In the rows, zero is written as 128.
A state moves one step at a time under one of 7 hidden systems, and each row is a state written as 26 numbers. Each run below is a few steps of one system.
Q42, seq 1 (10 x 26):
[[ 84 111 162 110 144  80 109 139 143  91 167 142 113 119  91 118 114 155
  110 134 130 122  99 170 148 119]
 [ 87 102 122 115 168  97  98 150 169 114 138 181 114 120 146 144 118 121
  107 161 110 111 129 176 100 142]
 [106 130  82 125 104  83 112 135 160 130  79 172  80 142 141 164 126  99
  108 107 117 101 110 161 131 143]
 [178 170 103 142  88  69  82 143 119 121 102 129  96 155 122 154 132 128
  106 161 147 113  83 165 126 106]
 [194 148  81 152 138 117  98 138 119 155 110 154 126 155 151 118 157 129
  133 206 145 166 101 135  92 167]
 [156 133  50 140 109 120 152 123  83 170 100 131 107 124 135  98 162 112
  179 120 121 193  82 116 150 181]
 [177 152  94 111 115 113 134 165  39 141 154  79 129  78 133  99 131 126
  173 140  87 162  82 129 166  89]
 [173 122  92  86 168 186 132 178  86 152 144  97 169  87 213  98 133 121
  142 165  69 136 153  94 113 107]
 [131 116  68  92 110 209 178 126 110 159  97  67 163 115 197 138 148 127
  124  42 110 109 162  70 154 123]
 [164 168 154 139 105 171 164 118  82 135 163  19 181 111 122 163 127 182
   92  71 161  79 166  93 171  74]]
Q42, seq 2, 10 rows:
[[129 127 121 111 115 103 102 131 140 124 127 136 110 113 101 152 120 160
   96 147 128 120 105 142 135 115]
 [137 108 121 133 139 107 118 142 135 143 122 137 107 134 153 122 128 147
  103 168 132 118 121 153 111 160]
 [117 121  91 152 113 110 138 126 119 146 106 129 113 127 145 148 144 112
  146 119 136 138 109 165 115 153]
 [165 163 116 149 111 103 127 140  91 141 122 132 108 110 114 147 129 109
  145 144 113 129 117 139 134 106]
 [176 138 122 126 132 135 117 148 107 135 113 127 129 145 167  93 126 103
  144 167 113 137 130 108 110 126]
 [140 123  85 111 108 166 139 119 120 134 100 114 150 136 146 118 156 119
  155 103 126 166 110  97 128 128]
 [163 140 123 112 120 147 148 134  92 140 149 100 136 100 103 126 147 165
  123 114 122 137 114  99 169 102]
 [139 112 148 122 173 153 148 151 103 137 171  93 158 118 170  93 128 152
  118 142 124 117 155 121 129 139]
 [ 77 115 111 131 146 165 164 114 131 135 138 107 167 112 158 149 128 109
  145  71 126 119 168 123 128 141]
 [120 164 162 137 112 129 141 112 120 123 141 106 132 108  93 166  91 124
  114  85 122  81 170 103 159  87]]
Q765, seq 3 (10 x 26):
[[105 135 148 147 149 106 120 109 149 130 138 130 129 154 135 109  82 128
  106 137 154 104 165 114 129 181]
 [ 71 128 122 144 100 107 110  88 145 111 115 109 137 130 112 146  79 108
  151 114 149 136 127 140 112 142]
 [116 134 151 118 117 107  93 116 144 116 124 153 112  98  81 143  76 122
  133 171 103 133 130 115 115 102]
 [115  80 152 107 126 115 110 139 160 119  99 158  86 146 146  89 110 121
  119 167 109 126 117 137  99 147]
 [ 95  83 111 122  94 124 133 128 153 122  91 147  98 121 120 160 161 131
  135 112 124 140  85 179 107 118]
 [159 137 137 135 127  97 139 159 111 144 129 172  76  97  94 161 157 138
  114 147 100 111 108 161 142 100]
 [169 132 128 156 148 101 143 170 105 142 117 149  94 163 183 100 163  93
  133 148 123 110 122 168 118 148]
 [150 161  59 145 103 136 134 133 110 136  94 132 142 147 155 160 179  83
  165  92 133 149 105 144 121 118]
 [211 193  89 108 119 127 109 147  90 139 132 131 135 123 109 127 148 134
  125 141 112 142 106  81 169  91]
 [184 127 101 107 159 146 114 153 106 133 147  94 165 165 189  62 155 158
  113 165 148 149 112 106 128 158]]
Q783, seq 4 (10 x 26):
[[104 110 157 141 154 116 156 138 135 115 152 148 119 151 125 109 162 129
  128  99 145 122 122 161 141 147]
 [ 98 152 131 155 133 105 133 123 129 114 142 151 132 122 102 166 133  95
  150  99 132 124 131 162 131 112]
 [137 172 137 127 143 100 108 139 129 118 133 161 118 132 123 133  94  88
  124 132 104  99 156 110 143 111]
 [128 134 125 103 123 112  83 135 157  95 107 140 130 175 155 102 111 104
  118 142 132 121 117 122 114 121]
 [137 133  85 107 103 112  87 118 150 120 107 142 127 135 103 147 137 154
  111 149 143 153  82 129 124 125]
 [162 134 100 128 142  91 123 144 101 154 146 131 103 115 119 107 134 167
  109 162 129 140  98 135 157 163]
 [123 112  98 150 144 108 141 149  92 144 140 104 130 123 181 106 140 114
  156 141 129 143 111 177 115 163]
 [129 141  74 138 109 143 141 133  99 153 105 105 138  91 161 170 126  92
  161 111 100 129 140 136 114 111]
 [178 148 123 103 115 162 132 146 102 142 112  90 138 122 168 120 113 125
  112 123 100  97 158  77 140  94]
 [153 109 136 111 125 189 126 122 143 116 121  90 176 168 162 107 159 156
  113 130 161 138 132  99 103 119]]
Q758, seq 5, 10 rows:
[[152 151  83  86 112 151 104 115 165 121 108 174 138 137  80 163 169 155
  100 110 133 151  99  83 152 102]
 [167 138 109 113 137  71 118 147 107 139 147 121  94 148 121  79 132 179
   83 142 145 125  84 124 186 170]
 [107 117  93 154 173 102 118 149 109 122 171 113 167 135 175 121 157 132
  147 153 159 156 101 208 101 167]
 [ 98 150  54 134 146 136 153 136 101 159 137 139 145  58 141 186 128  87
  167  90  83 136 150 137 140 127]
 [157 158 122 110  89 110 113 144  89 136  97  67 111 117 179 113  49  90
  124 126  88  76 156  92 143  96]
 [165 116 130 117 101 192  89 111 157 118  93  77 181 162 174 141 124 153
  104 176 162 127 143 102  57 103]
 [143 104 102 126 109 192 173  79 141 174 111 120 135 109  75 154 173 209
  104  98 160 163 126  68 151 164]
 [128 115 189 166 134  87 177 119  61 145 182  64 104 116  92  56 104 175
  139 126 155 136 114 134 183 176]
 [ 73 102 190 173 202 149 143 134 116 108 196 129 182 109 152 104 116  88
  195 167 127 154 174 177  64 140]
 [ 46 108 137  97 135 180 165 108 168 120 101 184 127  86 117 159 102  55
  170  51  59 117 192  80 129 102]]
Q758, seq 6 (10 x 26):
[[171 110 176 119 134 139 163 155 105 132 141 127 100 133 119  91 166 157
  112 126 118 117 117 119 155 109]
 [129 119 162 139 166 143 154 153 122 109 163 131 151 157 152 105 180 126
  133 111 146 122 131 159 125 123]
 [109 158 123 130 158 142 150 134 127 114 159 154 158 126 115 149 158  99
  144  72 123 125 148 124 155 108]
 [132 176 135 112 139 104 109 134 126 107 144 130 137 147 131 109  89  99
  118 108 118 100 152  91 164 113]
 [118 141 117 109 137 129  78 116 167  98 126 129 166 169 146 120 107 125
  108 145 156 128 134 110 108 135]
 [102 124  82 107 123 129 114  96 160 135 123 146 136 120  92 153 128 164
  107 116 145 153 111 106 144 158]
 [116 122 124 132 127  71 122 125 108 141 146 111  96 105 109 112  90 160
  112 147 131 126 105 146 156 165]
 [101 105 129 157 151 110 119 139 125 133 138 127 130 112 162 139 112 114
  144 170 126 129 135 187  79 149]
 [105 119 102 136 106 146 149 120 135 146  88 150 109  94 133 180 127  90
  152 101  94 121 146 133 111 114]
 [170 143 154 122  71 113 121 132 109 127  87 104  86 132 120 127  99 119
  117 132 110  95 124 107 137  84]]
Q692, seq 7, 10 rows:
[[130  95 154 131 130 130 183 153  91 142 136  96  99 120 153  95 150 137
  129  91 113 104 126 145 158 132]
 [127 139 163 150 141 153 149 149 102 111 157 100 162 117 148 150 145 105
  153 112 124 109 152 160 110  75]
 [140 161 144 134 144 163 139 125 154 123 117 170 144 156 132 149 143  87
  124  98 124 101 182  88 127 109]
 [135 154 157 129 101 115 115 104 143  97 111 116 130 194 113  90 112 115
  124  97 166 123 124  91 150 128]
 [121 139 149 141 136 127  95  96 146 102 158 132 165 143  73 126 129 154
  140 164 171 175 107 128 109 130]
 [ 89 100 115 124 170 120 137 113 158 142 144 190 115 116  99 113 130 141
  129 140 125 160 128 120 135 192]
 [ 61  91 131 111 125  76 136 137 120 114 140 113  95 102 131 101  89 124
  137 102 105 121 102 168 155 145]
 [102 122 140 114 138 108  97 159 132 108 147 130 130  80 136 178 100 123
  116 158  93  94 133 181 100  71]
 [149 128 113 120 125 127 116 152 169 140  79 175  95 149 172 167 138 111
   77 135 111  70 152 134 106 123]
 [167 149 110 152  58  95 121 120 118 129  75  96  93 180 133 143 145 128
  111 109 168 108  88 152 134 122]]
Q765, seq 8:
[[146 150 116 142 167 138 139 130 104 143 171 130 160 116 119 127 147 141
  137 138 139 149 138 119 140 143]
 [115 136 108 123 154 131 143 126 108 137 150 109 150 122 152  97 107 115
  143 105 120 133 149 101 154 159]
 [103 136 121 104 124 139 116 124 122 106 143  83 169 118 145 128  96 120
  135 103 122 121 139 113 136  99]
 [123 126 149 104 138 157 112 120 158 119 134 122 154 121 128 141 100 151
   95 137 125 103 164  91 120 108]
 [104  98 156 128 117 138 136 100 161 130 116 116 121 147 121 125 109 160
   93 117 155 105 147 111 126 158]
 [ 91 114 166 163 108 113 138  94 135 124 137 111 121 118  83 153 108 148
  131 124 158 124 130 156 118 134]
 [107 128 178 163 142 106 132 116 130 131 139 162 106 110  92 131  90 104
  152 159 116 128 155 138 110 137]
 [ 92 108 150 129 117 107 123 126 146 108  97 164  96 147 133  99 102  67
  163 124 103 133 128 136 110 132]
 [109 118 132  97  95 116 100 136 159  88  96 167 106 138 105 143 140 100
  142 120 107 138  88 147 116  71]
 [158 119 135 103 139 108 106 161 159 116 117 200  88 143 109 134 173 146
   91 161 115 121  94 148 127 108]]
Q978, seq 9 (10 x 26):
[[ 91 108 158 126 135 120 122 105 135 124 140 109 132 115 123  98  62 131
  134 148 126 129 152 108 120 154]
 [ 68  89 151 126 119 131 117  99 156 115 129 120 130 100 103 142  87 142
  134 141 128 138 132 140 100 131]
 [ 91  96 165 128 121 110 134 118 155 130 127 158  86  96  81 151 106 150
  111 139 113 114 128 146 125 128]
 [101  94 178 149 120  93 140 135 147 117 118 153  77 138 116 130 130 124
  120 132 130 102 119 182 113 133]
 [110 129 144 167 117 100 135 129 145 115 114 174 101 144 106 166 161  98
  143 117 142 124 112 190 106 118]
 [151 166 128 151 121  83 124 144 125 122 113 195  82 150  97 140 156  84
  145 125 120 130 104 153 140 115]
 [164 156 111 128 121  87  96 157 123 105 108 167 107 181 145  98 157  81
  150 147 127 145  82 152 125 117]
 [166 154  52 106 120 119  90 148 130 117 107 159 139 158 143 127 181 113
  140 140 131 172  68 135 126 119]
 [192 154  41  89 122 116 110 161  99 149 117 128 122 130 154 112 169 149
  112 134 114 150  73 110 167 132]
 [190 133  55 102 130 140 122 170  81 154 126  68 150 131 214 105 158 155
  108 142 124 127 101 128 139 133]]
Q13, seq 10, 10 rows:
[[136 122 113 123 151  84 122 182 107 117 155 138 113 131 158 122 169 134
  117 139 124 117  84 203 135 118]
 [142 160  78 149 162 113 115 163 128 139 127 169 138 133 179 170 160  87
  127 139 120 108 141 174 105 132]
 [154 195  68 143 108 104 118 130 113 140  96 133 126 155 159 152 122  69
  134  87 126 104 142 111 152 131]
 [188 195  97 131  92 118  83 121  98 119 117  72 165 163 142 118  99 116
  132 143 153 132 120  88 132 104]
 [173 145  78 122 127 169 103  96 121 156 120 103 176 131 130 113 120 162
  132 177 151 183 129  59 112 165]
 [117  95  74 105 121 158 165 104  89 167 135  74 144  86 130  90 123 170
  151 103 123 182 108  83 163 180]
 [107  83 138 103 148 158 159 154  70 138 180  45 160  51 162 104 107 165
  146 131  92 132 133 139 135 107]
 [101  76 153 105 173 200 162 149 144 151 140 118 149  68 187 152 111 136
  108 131  76  83 209 114  93 115]
 [ 80  99 174 116 108 176 182 107 167 128  99 109 119 129 142 166 115 131
   84  31 123  46 197  98 146 107]
 [126 141 252 159 106 140 145 100 146  92 152  88 136 156  69 155 111 168
   82  97 181  60 171 123 135  73]]
Q783, seq 11 (10 x 26):
[[125 143 189 177 130 128 131 120 123 100 157 126 151 139  91 151 146 118
  154 140 163 135 132 169  97  93]
 [130 152 141 149 151 131 138 113 149 140 118 212 110 132  90 134 125  80
  153 135 109 142 163  91 124 147]
 [101 121 150  90 101  88 114 131 134  85 111 134  95 155 117  72  95  93
  143  96 107 127  99 114 161 110]
 [119 123 135  96 137 109  69 151 149  86 150 147 141 113 109 150 128 144
  118 180 117 138  91 168 100  71]
 [141 120  77 108 166 109 119 152 161 156 118 208  93 127 139 139 158 143
   85 152 111 123 120 132 136 174]
 [120 129  86 131 100  66 135 151 100 125 117  94  94 155 161 114 144 126
  116  80 145 106  75 183 170 147]
 [174 187 101 171 132 105 104 154  81 134 152  99 158 109 149 180 138 113
  141 169 138 119 125 181 103  90]
 [189 167  74 140 147 155 130 134 114 173  93 154 136 152 189 113 132  79
  142 148 111 133 169  70 117 169]
 [143 128  87  90  62 150 119 111 102 113  87  49 151 162 157  81 120 119
  157  85 140 160  85  83 146 113]
 [170 132 120 105 136 179 108 124  98 133 173  75 194  74 100 137 135 199
  132 185 132 178 112  99 116  86]]
Q978, seq 12 (10 x 26):
[[ 92 141  80 137 161 119 140 116 128 140 161 173 146  96  84 157 158 130
  155 107 131 176 112 140 151 159]
 [116 138 119 106 137  61 124 164  90 124 148 129  86 101 140  90  85 101
  138 122  81 112 110 142 175 129]
 [110 114 110 104 132 120  76 160 152  94 114 121 149 141 197 143 114 100
  120 158 117 105 123 178  74  94]
 [139 146  66 109 106 144 112 112 180 149  76 178 118 135 118 198 148 137
   82 110 129 112 135 100 127 132]
 [192 155 136 145  85  85 132 126  99 146 105  93  82 169 118 101 124 163
   86 129 162 100 103 111 172 147]
 [173 138 126 187 147 141 127 131  90 143 151  89 171 148 161 122 164 140
  155 186 175 162 121 168  76 151]
 [132 139  63 141 143 170 168 112  97 181 119 154 142  78 125 140 142  94
  189 114  89 184 149  82 132 162]
 [141 125 142  76  85 128 127 147  77 116 112  69 110  98 144  72  68 103
  155 114  65 123 117  81 161  74]
 [138  88 162  76 140 197  87 148 165  93 135 103 183 129 169 132 133 162
   97 177 122 115 143 121  65  62]
 [106  86 117 102 139 194 172  92 190 159 107 161 130 130 107 156 168 191
   70  72 148 117 162  69 149 171]]
Q692, seq 13, 10 rows:
[[115 132 111 142 116 110 121 123 100 112 144  64 160 148 155 112 124 130
  145 114 164 141 102 161 129 139]
 [124 159  98 135 153 149 126 114 125 145 152 149 165  83  98 181 128 132
  139 134 118 145 155 109 127 121]
 [135 131 127 111 142 119 134 132 125 146 120 129 107 137 155  81  87 117
  111 123 105 105 159  77 157 167]
 [102 107 141 121  96 138 111 111 123 105 124  54 160 130 145 121  94 141
  137 130 148 131 119 137 101 108]
 [135 123 140 131 138 169 138 107 155 149 131 158 137  96  85 180 140 167
  104 144 127 127 159 101 114 118]
 [132 102 168 143 134 113 164 128 127 146 120 131  84 155 139  80 121 136
  110 119 135 101 145 119 146 178]
 [ 89 111 166 164 109 123 139 114 113 104 138  89 144 124 120 139 120 113
  170 121 149 142 119 181  96 107]
 [122 142 150 135 148 141 135 125 153 132 128 203 115 100  82 168 131  99
  140 134  96 125 162 112 119 105]
 [127 115 159 109 114  93 117 142 145 103  99 150  81 179 147  70 107  96
  119 122 117 105 117 121 139 136]
 [110 117 131 123  95 117  89 122 147  85 120 116 145 142 109 152 145 137
  137 141 155 153  74 178  94  84]]
Q13, seq 14, 10 rows:
[[107 103 127 118 147  86 130 152 142 135 129 206  67  92  97 140 136 125
  128 150  85 132 104 165 135 138]
 [122 112 122 121 112  72 116 174 131 111  98 154  69 149 168 125 141  91
  119 127 104  93  90 197 123 112]
 [159 171  90 143 107 105  88 152 141 114  98 162 125 151 143 196 165  96
  119 142 135 110 106 181  96  83]
 [213 204  72 157 107 103 115 131 112 158  88 166 103 167 124 152 160 101
  118 137 141 127 117 107 147 139]
 [196 175  72 150  95 111 111 127  79 135 107  83 146 185 159  84 148 107
  163 138 167 173  81 116 136 151]
 [168 164  42 124 139 158 108 123  79 147 147  95 199 103 142 118 143 124
  186 162 128 214 101  97 117 133]
 [155 127  48  75 152 166 144 145  75 174 136 100 153  73 174  83 113 131
  154 128  69 169 132  53 165 153]
 [121  88  85  58 131 184 140 157  94 136 138  25 179  88 222  98 109 159
  114  97  93 111 137  98 143 106]
 [126 107 118  98 154 218 156 131 132 155 156  60 196  65 169 188 127 196
   70 103 119  78 198  92 124  97]
 [121 108 188 152 147 189 209 100 127 173 146  72 140 113 143 145 112 184
   66  67 151  49 231  73 157 160]]

Which system made each of these runs?
seq 15:
[[118 120 161 159 179 150 144 136 148 114 165 164 159 151 128 137 182 127
  132 133 159 134 144 166 101 136]
 [ 89 148 109 140 141 111 161 112 127 130 135 172 118 130  99 131 139  88
  159  59 123 141 134 119 172 155]]
 : Q978
seq 16 (2 x 26):
[[176 117 139  94 125 140 111 147 135 137 116 167 100  99  97 130 134 159
  108 187  90 140 112  99 121  94]
 [142  73 129 113 132 128 153 160 137 139 107 137  88 161 172  87 178 155
   98 127 132 116 100 153 129 162]]
 : Q758
seq 17:
[[128 122  89 119 115 134 114 106 122 146 110 115 136 110 129 116  98 131
  147 154 119 164 122  94 119 155]
 [124  97 121  94 111 137 124 130 110 131 125  93 125  93 129 104 104 153
  133 146 102 149 107 113 131 119]]
 : Q765
seq 18, 2 rows:
[[113 140 105 145 105 139 138 114 109 116 131  95 164 128 120 157 158 118
  163  90 153 155 103 155 125 106]
 [162 174 124 134 155 144 136 129 101 150 159 138 149  93 106 142 115 126
  133 140 106 129 166  82 150 117]]
 : Q783
seq 19, 2 rows:
[[112 101 146 158 139 114 153 146 112 148 130 134  97  92 146 148 121 113
  141 145 104 107 144 178 103 133]
 [129 135 138 151 107 123 136 142 123 127  91 141 103 134 155 150 123  68
  151 118 104 100 145 150 102  99]]
 : Q42
seq 20:
[[126 111 154 116 103 148 157 111 161 123  82 151  95 179 127 103 143 114
  111  71 135 106 142  84 148 140]
 [124 137 184 134  97 113 116 114 130  83 149 108 137 148  64 134 141 153
  130 117 166 138  89 151 136  74]]
 : Q783
seq 21:
[[126 123 156 132 157 148 124 135 117 105 173 105 177 132 130 114 145 143
  142 147 149 148 126 146 109 111]
 [104 122 121 117 171 161 159 126 139 142 151 160 147 103 125 137 138 124
  130  99 106 129 166  99 145 146]]
 : Q758
seq 22, 2 rows:
[[146 132 130 174 132 113 149 136  87 165 120 114 107 110 162 121 104  97
  155 159 113 120 153 144 106 155]
 [136 139 120 146  90 145 136 120 102 131  91 106 132 125 150 130 112  68
  184 120 108 142 137 117 102 103]]
 : Q42
seq 23:
[[115 153 123 136 157 131 110 118 119 117 166 102 183 132 138 120 102 120
  142 138 149 141 147 119 122 139]
 [ 99 135 111 119 136 142 131  97 140 140 131 137 145 103 108 136  87 121
  139 116 114 138 160  80 139 151]]
 : Q42
seq 24 (2 x 26):
[[167 127  94  94 162 135 127 168 121 144 133 198 109  99 123 118 172 128
  135 165  76 161 105 117 137 120]
 [130  98  79  79 127 121 134 174 107 120 116 106 116 145 201  78 158 120
  127  95 105 127  83 146 154 134]]
 : Q692
seq 25 (2 x 26):
[[118 105 167  98 113 147 101 116 140 114 145 101 141  78  82 148  87 182
  108 171 117 131 126 113 111  79]
 [131  70 166 125 161 157 150 137 170 153 120 164  98 130 147 122 147 172
   76 164 126  98 158 129 101 165]]
 : Q692
seq 26:
[[153 129 154 148 150 139 149 154 106 141 139 140 122 111 143 131 141 113
  140 152 106 116 151 139 110 112]
 [122 122 132 128 123 152 144 128 144 124  99 145 128 153 157 124 139  87
  143 100 119 117 151 115 114 126]]
 : Q13
seq 27:
[[155 181  86 127 125 104  94 110 133 139 121 161 127 130  95 140 106 122
  120 147 129 143 126  85 149 144]
 [148 126  94 115 107  97 104 125 108 134 113  94 117 149 148  77 105 143
  126 150 140 151  88 116 143 166]]
 : Q13
seq 28 (2 x 26):
[[141 147 140 120 133 139 108 127 152 104 134 107 160 179 151 125 134 144
   84 114 168  95 143 114 132 120]
 [121 155 107 142 142 137 125  94 148 132 149 136 166 146  94 156 148 160
  110 107 178 142 135 109 144 156]]
 : Q758
seq 29 (2 x 26):
[[124 134  79 129 119 115 140 127 116 144 119 151 113 106 107 150 154 125
  146 109 118 156 100 136 146 138]
 [157 144 117 125 123  88 118 159  83 135 132 108 103 115 149 105 106 116
  137 152 102 120 110 142 143 118]]
 : Q758
seq 30, 2 rows:
[[161 142 145 125 115 155 122 119 152 123 115 120 141 165 126 148 147 154
   85 118 159  98 145 102 128 109]
 [141 139 142 160 131 140 148  99 130 137 141 122 141 158  95 127 157 163
  115 114 183 139 132 114 142 160]]
 : Q13
seq 31 (2 x 26):
[[134 135 107 136 125 119 155 128 101 148 143 103 125 118 121 134 148 155
  119  95 141 125 116 133 165 145]
 [133 146 142 160 153 130 143 135  93 134 164  96 156 120 148 129 124 119
  144 132 139 119 152 144 124 131]]
 : Q783
seq 32:
[[121 126 163 107 108 134 126 135 128  87 116 117 129 157 136  93 122  91
  151  99 115 124 121 116 133  84]
 [125 123 149 104 138 159 108 128 170  93 131 162 153 150 108 144 161 137
  113 129 138 134 123 123 110  88]]
 : Q765
